116	100	124	104	111	104
141	137	123	152	132	144
→ 116

141	131	127	153	141	135	107
108	127	146	100	121	138	138
→ 141

136	117	125	148
107	153	126	118
→ 136

117	106	129	118	119	139	135
110	111	130	135	104	125	134
→ 117

128	127	127	116	116	137
136	129	128	149	128	126
→ 128

111	134	143	105
129	120	129	128
→ 111
---
[[109 122 128 111 100 121]
 [108 149 105 142 120 157]
 [119 152 112 135 146 100]]: 146

[[129 119 125 130]
 [149 111 109 158]
 [136 107 131 124]]: 131

[[123 120 127 137 131]
 [107 129 113 149 123]
 [126 121 133 125 133]]: 125

[[128 127 129 120 132 120 138]
 [131 120 144 123 135 129 130]
 [152 143 146 106 112 152 104]]: 152

[[126 125 140 127 143 107]
 [123 111 133 138 132 136]
 [119 110 131 123 124 149]]: 124

[[123 138 114 108 121 131 129]
 [119 124 123 128 111 150 128]
 [120 125 121 124 138 139 114]]: 139

[[103 150 101 138]
 [107 142 111 142]
 [119 113 141 119]]: 141

[[123 123 119 123 133 143 152]
 [122 122 123 125 129 138 144]
 [128 132 116 126 135 141 137]]: 141

[[121 129 135 127 130 120]
 [119 126 142 134 106 128]
 [124 125 139 114 143 116]]: 143

[[133 120 114 150 136 119 131]
 [121 117 108 150 113 125 129]
 [122 144 136 126 117 121 132]]: 121
---
[121 142 119 126 119 105] 142
[129 137 128 142 124 120 151] 137
[106 114 133 114 123] 114
[131 108 145 120 140 127 104] 108
[126 119 114 134 133 123 104] 119
[134 126 150 143 139] 126
[128 120 131 137 103 145 143] 120
[121 140 154 138 109 104 127] 140
---
[[146 152 110 140 117]
 [117 131 125 128 132]] >> 110

[[127 130 117 100 127 126]
 [130 132 122 119 120 140]
 [131 130 118 112 123 131]] >> 119

[[112 150 112 108 124]
 [145 130 125 111 137]] >> 112

[[134 156 116 118]
 [135 128 132 113]] >> 156

[[119 152 148 141]
 [124 124 117 123]] >> 152

[[114 110 118 146 143 144]
 [135 147 143 110 108 108]
 [134 112 115 143 147 156]] >> 110
---
[150 155 138 105 122 139]: 155
[153 107 132 142]: 107
[120 149 132 136]: 149
[123 127 102 137 104 109 139]: 127
[ 98 123 148 127 122 107]: 123
[134 121 118 136 139 150]: 121
[142 147 126 102 137 157 151]: 147
[158 125 136 113]: 125
---
[153 104 156 132] 156
[109 122 141 105 143 110] 141
[151 121 134 130 141 124] 134
[124 154 123 142 128] 123
[127 122 121 103 114] 121
[106 147 149 101 122 137 120] 149
[112 126 136 128 149] 136
[116 117 103 123] 103
[135 119 120 129 157 117 137] 120
---
[[130 107 114 126]
 [150 105 102 112]
 [155 107 100 109]] -> 107

[[144 132 142 140]
 [146 135 125 147]
 [149 128 138 155]] -> 128

[[110 128 112  99]
 [143 128 142 152]
 [123 128 123 120]] -> 128

[[103 126 112 106]
 [109 108  99 123]
 [100 118 117 112]] -> 118

[[152 140 133 149]
 [149 124 146 151]
 [148 117 146 148]] -> 117

[[108 148 151 101]
 [122 148 113 124]
 [100 112 114 135]] -> 112

[[109 103 131 102]
 [121 126 141 109]
 [121 104 109 129]] -> 104

[[104 122 127 124]
 [126 127 127 128]
 [128 128 127 127]] -> 128
---
[143 123 104 126 125]	143, 126

[133 154 102 141]	154, 141

[[116 139 136 144]
 [121 136 130 150]]	150, 144

[[154 112 129 133 138]
 [131 120 130 128 128]]	154, 138

[[121 125 104 112 124 125 119]
 [123 120 109 118 123 126 119]
 [124 114 113 118 122 127 119]]	127, 126

[[109 146 138 145 117 137]
 [148 119 132 121 138 127]
 [103 140 142 142 134 137]]	148, 146

[125 154 138 129 139 130]	154, 139

[110 124 158 135 109 133 126]	158, 135

[108  98  99 114]	114, 108

[[118 146 124 112 129]
 [141 144 156 126 113]
 [120 113 131 133 130]]	156, 146
---
[149 123 101 153 124] Answer: 153

[[142 127 114 128]
 [112 133 130 144]
 [136 127 105 110]] Answer: 105

[[122 127 132 121 132 151 138]
 [137 122 121 125 123 121 125]
 [129 122 128 125 128 125 130]] Answer: 125

[149 133 135 135 134 128 138] Answer: 128

[142 148 146 141 152] Answer: 141

[133 138 143 138 144 152] Answer: 144

[[117 111 115 114 117 121]
 [119 119 116 122 135 127]
 [115 106 114 118 104 125]] Answer: 104

[131 140 156 109 135] Answer: 109

[[140 110 130 136 133 128]
 [133 129 125 105 139 116]
 [108 130 121 138 121 127]] Answer: 121

[112 130 107 151] Answer: 107
---
[149 118 117 120 136 140] result: 117
[105 122 122 128 133] result: 105
[151 102 119 117] result: 102
[111 137 118  98 155 103] result: 98
[120 122 118 127 138 119 152] result: 118
[141 133 138 132 106 115] result: 106
[144 102 148 116 126 119 139] result: 102
---
[[131 102 127 130 120]
 [131 124 125 125 127]] value 131

[[120 140 126 127 150 129 157]
 [135 134 139 125 129 123 110]] value 120

[[136 122 109 118 116 129 123]
 [125 151 122 132 126 143 141]] value 136

[[133 158 135 117  98 117]
 [134 133 137 123 106 123]] value 133

[[142 127 152 141 143]
 [141 127 148 139 140]] value 142

[[129 152 128 136 130 118]
 [130 114 130 117 128 108]] value 129

[[143 131 132 152]
 [137 148 137 144]] value 143
---
[[128 136 150 132]
 [131 150 136 128]
 [128 133 150 134]] result: 132

[[150 139 132 155 142 144]
 [109 115 122 103 112 107]
 [143 114 138 134 113  98]] result: 144

[[127 124 119 137]
 [123 138 135 150]
 [126 138 134 119]] result: 137

[[102  99 130 147 103]
 [101 100 129 146 103]
 [101  99 129 147 103]] result: 103

[[132 144 124 150]
 [157 103 127 121]
 [123 118 137 133]] result: 150

[[115 104 132 118 123]
 [142 151 125 138 136]
 [115 128 120 128 109]] result: 123

[[142 126 154 118]
 [123 131 129 126]
 [122 127 104 131]] result: 118
---
133	101	127	129 -> 101
155	124	135	129	145	145	133 -> 145
129	130	129	150	135	141	140 -> 135
116	105	135	136	134	130 -> 136
138	138	127	153	120	129	125 -> 120
105	125	108	129	122 -> 108
133	110	107	113	118	135 -> 113
